Look-ups in named tables: a row name and a column name give one cell, copied from the table.

Ludud =
        Zek  Rofe  Loru  Gidale  Geg  Kureru  Zuv  Papezo
Rov     206   127    90      29  198     178  139     218
Bifoma  161   113    94     151  125      80   81     111
Pavaru  184   211   147     114   80     131  159      98
Rilus   165   109   128      83  139     163  127     145
Bifes    20    73    59     203  113      36   42      63
Ton     130    77   104     134  172      84   72     116
Kebi    160   107   128     144  110     107  126     109
Repafu  117   113    73     134  161     164  137     159
Novive  158   116    81     123  184     139  110     159

Ton, Zek -> 130
Repafu, Kureru -> 164
Bifes, Zuv -> 42
Novive, Rofe -> 116
Repafu, Zuv -> 137
Pavaru, Zuv -> 159
Novive, Papezo -> 159
Ton, Kureru -> 84
Row with the largest Loru: Pavaru

Modam =
|  | Pimerud | Dineket | Zaki |
|---|---|---|---|
| Ruz | 0.500 | 0.396 | 0.544 |
| Nedisi | 0.373 | 0.684 | 0.281 |
| Pupila | 0.396 | 0.850 | 0.201 |
| Dibi | 0.695 | 0.526 | 0.644 |

What is the Dineket of Pupila in Modam?
0.850
What is the Pimerud of Ruz in Modam?
0.500
What is the Zaki of Dibi in Modam?
0.644
What is the Zaki of Pupila in Modam?
0.201
What is the Pimerud of Nedisi in Modam?
0.373
What is the Zaki of Nedisi in Modam?
0.281
What is the Pimerud of Pupila in Modam?
0.396
What is the Zaki of Ruz in Modam?
0.544
What is the Dineket of Dibi in Modam?
0.526
What is the Dineket of Ruz in Modam?
0.396
What is the Pimerud of Dibi in Modam?
0.695
What is the Dineket of Nedisi in Modam?
0.684

Sikig =
,Bot,Tizako,Vol,Febokot
Ratavu,-27.7,93.7,-78.9,-83.2
Botorur,2.4,-17.1,9.9,22.5
Fel,-24.0,-11.3,-11.8,48.3

Tizako of Botorur = -17.1
Tizako of Fel = -11.3
Febokot of Ratavu = -83.2
Vol of Fel = -11.8
Febokot of Botorur = 22.5
Febokot of Fel = 48.3
Vol of Ratavu = -78.9
Bot of Botorur = 2.4

Rinema:
        Redirel  Surak  Vup  Lodemup  Mizan  Fam  Pokik  Tofo  Defuge  Mogag
Sib         3.8    1.2  9.0      5.0    6.4  1.9    6.3   3.5     7.4    2.6
Torama      4.2    1.6  9.2      5.6    6.3  2.3    6.3   3.9     7.6    3.3
Vupe        6.7    9.7  1.6      4.9    5.4  8.9    5.0   7.1     3.5    7.6

Vup of Vupe = 1.6
Defuge of Sib = 7.4
Defuge of Vupe = 3.5
Pokik of Sib = 6.3
Tofo of Vupe = 7.1
Redirel of Vupe = 6.7
Pokik of Vupe = 5.0

Table Lus
fields: Ror, Gifot, Tid, Tekobi, Rad, Lonu, Fol
Nuzag: [613, 422, 406, 115, 544, 364, 181]
Noron: [509, 419, 554, 345, 767, 168, 695]
Zesug: [617, 383, 394, 582, 378, 560, 193]
Mivefo: [577, 583, 561, 258, 555, 518, 647]
Zezasag: [461, 463, 386, 586, 241, 452, 374]

Zezasag, Tekobi: 586
Nuzag, Ror: 613
Mivefo, Rad: 555
Noron, Fol: 695
Zesug, Tid: 394
Zezasag, Gifot: 463
Which row has the largest Rad? Noron

Rir.csv
,Fozazo,Nilimiv
Tep,-2301,-2804
Liv,-7788,-8168
Begu,-7531,-7700
Pakoris,5892,6029
Rok,-685,-1340
Bod,834,247
Punebob,6003,6096
Guzozo,3343,4182
Bag,-7605,-7819
Barom,4957,5284
Lefe,-6771,-6989
Mopiz,-5509,-5321
Baveg,-4832,-6625
Siziliv,-7275,-7411

Guzozo, Fozazo: 3343
Mopiz, Fozazo: -5509
Siziliv, Nilimiv: -7411
Lefe, Nilimiv: -6989
Liv, Fozazo: -7788
Pakoris, Nilimiv: 6029
Barom, Fozazo: 4957
Bag, Fozazo: -7605
Punebob, Nilimiv: 6096
Begu, Nilimiv: -7700
Bod, Nilimiv: 247
Baveg, Nilimiv: -6625
Siziliv, Fozazo: -7275
Barom, Nilimiv: 5284
Mopiz, Nilimiv: -5321
Pakoris, Fozazo: 5892
Tep, Fozazo: -2301

Pulone =
columns: Sog, Lerovi, Fatuse, Nup, Bop, Dud, Gis
Guz: [104, 85, 106, 77, 114, 105, 81]
Gukig: [156, 116, 152, 108, 138, 103, 63]
Repuru: [85, 56, 92, 44, 116, 106, 77]
Suvuno: [154, 117, 154, 105, 140, 83, 66]
Gem: [82, 113, 73, 125, 57, 82, 136]
Dunudo: [206, 141, 207, 119, 177, 61, 42]
Biz: [82, 140, 67, 169, 30, 36, 168]
Ziliga: [75, 109, 62, 125, 49, 98, 139]
Kemom: [73, 90, 63, 107, 64, 114, 119]

Ziliga, Gis: 139
Gukig, Lerovi: 116
Biz, Sog: 82
Dunudo, Nup: 119
Suvuno, Bop: 140
Gukig, Nup: 108
Row with the largest Dud: Kemom

Luz
       Noba  Lugim  Regoso  Rorop   Vov  Puvap
Lemu   47.1   46.1    43.2   27.1  38.0   36.4
Mub    48.7   69.2     6.0   27.9  68.8   19.1
Vor    97.7   58.0    42.7    2.1  59.6   70.5
Das    48.1   67.5    12.6   27.7  63.8   28.0
Lonil  50.8   62.0    21.5   21.4  58.4   35.7

Vov of Lonil: 58.4
Regoso of Lonil: 21.5
Vov of Vor: 59.6
Noba of Das: 48.1
Puvap of Lemu: 36.4
Noba of Vor: 97.7
Noba of Lonil: 50.8
Regoso of Lemu: 43.2
Lugim of Mub: 69.2
Lugim of Lonil: 62.0
Lugim of Vor: 58.0
Noba of Mub: 48.7
Vov of Das: 63.8
Puvap of Vor: 70.5
Row with the largest Puvap: Vor

Nefa.csv
,Dep,Surelet,Tubezut,Fep,Zimura
Lupodo,109,86,109,107,65
Mudifeg,141,134,92,148,70
Mifadiz,165,81,240,48,128
Setav,81,26,111,6,91
Lafup,140,132,77,150,79
Vuf,76,48,114,18,94
Lat,85,58,97,43,103
Ved,53,85,22,92,8
Mena,84,41,108,17,90

Dep of Setav is 81
Fep of Lupodo is 107
Fep of Mena is 17
Surelet of Lafup is 132
Dep of Lupodo is 109
Zimura of Mudifeg is 70
Tubezut of Lafup is 77
Zimura of Setav is 91

Fikosum =
|  | Zub | Kub | Sipiv | Fikoliv | Ramivis |
|---|---|---|---|---|---|
| Mivofi | 40.645 | 35.316 | 54.817 | 70.390 | 48.214 |
| Viranom | 62.375 | 78.489 | 46.639 | 25.158 | 66.311 |
| Buf | 52.616 | 79.918 | 41.075 | 31.885 | 71.656 |
| Rovali | 81.590 | 62.971 | 68.791 | 46.679 | 44.569 |
| Kavopas | 55.938 | 46.800 | 60.157 | 61.325 | 45.532 |
| Bepu | 62.588 | 49.368 | 63.555 | 58.822 | 47.320 |
| Goneda | 80.637 | 63.835 | 68.086 | 46.204 | 43.624 |
| Kigu | 28.985 | 22.364 | 43.813 | 79.328 | 53.929 |
| Geb | 60.599 | 79.057 | 39.537 | 25.659 | 69.135 |

Zub of Goneda = 80.637
Kub of Kavopas = 46.800
Ramivis of Kavopas = 45.532
Kub of Kigu = 22.364
Sipiv of Viranom = 46.639
Ramivis of Viranom = 66.311
Zub of Kigu = 28.985
Ramivis of Goneda = 43.624
Zub of Rovali = 81.590
Fikoliv of Goneda = 46.204
Sipiv of Rovali = 68.791
Zub of Geb = 60.599
Ramivis of Bepu = 47.320
Kub of Bepu = 49.368
Fikoliv of Mivofi = 70.390
Zub of Kavopas = 55.938

Sudina:
cols = Mif, Reli, Domisu, Gevizod, Gevin, Zapem, Tatuku
Gon: [126, 134, 127, 82, 144, 96, 75]
Pigu: [75, 101, 55, 99, 45, 120, 169]
Lokaz: [137, 138, 139, 82, 160, 98, 57]
Zogob: [64, 96, 43, 96, 29, 117, 185]
Finofer: [151, 130, 167, 80, 194, 91, 26]
Danunon: [155, 118, 177, 107, 195, 94, 19]
Rikori: [56, 84, 39, 126, 13, 121, 195]

Gevin of Finofer = 194
Zapem of Pigu = 120
Gevizod of Pigu = 99
Gevin of Gon = 144
Reli of Zogob = 96
Tatuku of Zogob = 185
Domisu of Zogob = 43
Zapem of Danunon = 94
Zapem of Zogob = 117
Mif of Danunon = 155
Mif of Rikori = 56
Gevizod of Lokaz = 82
Domisu of Gon = 127
Domisu of Pigu = 55

Pez:
,Nal,Lofino,Toron,Boferup,Lum,Bop,Fami,Zorafus,Fud
Mader,86,92,13,6,9,89,8,10,21
Kizesus,82,15,55,94,87,7,81,90,92
Sesidu,8,34,94,71,92,69,94,91,17
Turosa,34,8,41,89,9,95,18,9,92

What is the Bop of Turosa in Pez? 95
What is the Toron of Sesidu in Pez? 94
What is the Lofino of Mader in Pez? 92
What is the Lum of Kizesus in Pez? 87
What is the Fami of Sesidu in Pez? 94
What is the Nal of Mader in Pez? 86
What is the Bop of Sesidu in Pez? 69
What is the Boferup of Sesidu in Pez? 71
What is the Lofino of Sesidu in Pez? 34

Rif.tsv
	Bom	Gerami	Zav	Gaku	Nusege	Nugofi	Sikopop	Bofu	Veri	Kodimov
Donuf	60	25	31	69	76	51	37	81	52	33
Gabalis	43	58	17	32	98	48	34	65	23	36
Sika	54	42	61	67	40	74	57	44	74	60
Samel	49	80	60	43	51	40	62	48	42	61
Zaresib	52	44	50	64	48	53	46	64	56	44
Pon	68	51	88	67	15	59	72	40	85	66
Tep	39	72	32	43	79	53	50	59	27	66
Somabus	59	45	82	78	19	61	70	45	76	73

Pon, Gerami: 51
Samel, Sikopop: 62
Sika, Gaku: 67
Sika, Sikopop: 57
Tep, Kodimov: 66
Gabalis, Zav: 17
Sika, Bom: 54
Donuf, Bom: 60
Donuf, Zav: 31
Gabalis, Bom: 43
Samel, Veri: 42
Donuf, Nusege: 76
Tep, Zav: 32
Gabalis, Veri: 23
Zaresib, Nusege: 48
Sika, Veri: 74
Somabus, Veri: 76
Zaresib, Sikopop: 46

